The same turns and mirrors carry the whole set onto itself, and each row onto the other rows of its family. Which rows share a family with each named row? Give them in list order.
These 18 rows form 3 families of 6 rows each.
bofiz: [-17 -11   7   0   1 -11  -7  11   3   1   9   6   7   9 -20   0  11]
kide: [  0 -10   0   1  -4   9   6  -3   5   7  18   9   1   8  -4  -8   3]
zevug: [ -7  -6   1   6   8  -8 -19   7  -5   5   9   1   0  -7 -18  17   2]
duk: [ -1 -19   5  -2   7   4   4  12  -2  12   9  -2  -8  -4 -13   0   1]
tuz: [11 -8 -2  1  3 10 -1  0 -3 14 19  6 -8 -2 -4  4 -1]
beliv: [-10 -13  -3  -5   5 -13  -6  10   7  13   2  -1   0   4 -25  10  14]
verik: [ 12  -6  -4  -7   4  -3   2  -4   5  11  15   2   3  -3 -31   5   4]
Vigat: [-10 -14   3  -1  -1   1  -2  11  -1  15  10   8  -7  12  -1   0  11]
vifu: [ -7  -8  -6   8   2   5 -11   3  -1  13  10   2  -6   0   5   9   4]
buv: [  0  -2   0   9   4  -1  -9  -5   4  -3  17   3  12  -7 -20   6  -6]
giti: [ -1   0  -7  -4  -6  -7  -9  -6   7  15  15  14   4  15 -14   7  17]
Vuv: [-12 -10  -9   3   6 -10 -11   3   9  11   2  -5   3   0 -21  14   9]
kel: [ -9   1  -1   7  -6  -4 -13  -4   3   1  18  15  13  11 -10   2   7]
gilon: [  5  -5  -6  -2   1  -2   4  -9  13   5  14   1  11  -1 -28   2   3]
vin: [  4   2 -11  -3  -2  -4 -15  -6   2  17  15  12  -1   8 -12  15  13]
matuk: [-10 -15  -2   8   3   7   3   3   8   4   7  -4   3  -4  -7  -1  -3]
nel: [  6   0   6  -4   1  -6 -16   5 -11  12  20  16  -4   4 -16  11   8]
kuzi: [  3  -9  12  -6   4  -5   0   7  -3   4  18   9   4   1 -29  -2   4]

Same family as verik: beliv, giti, Vuv, gilon, vin
Same family as kide: duk, tuz, Vigat, vifu, matuk

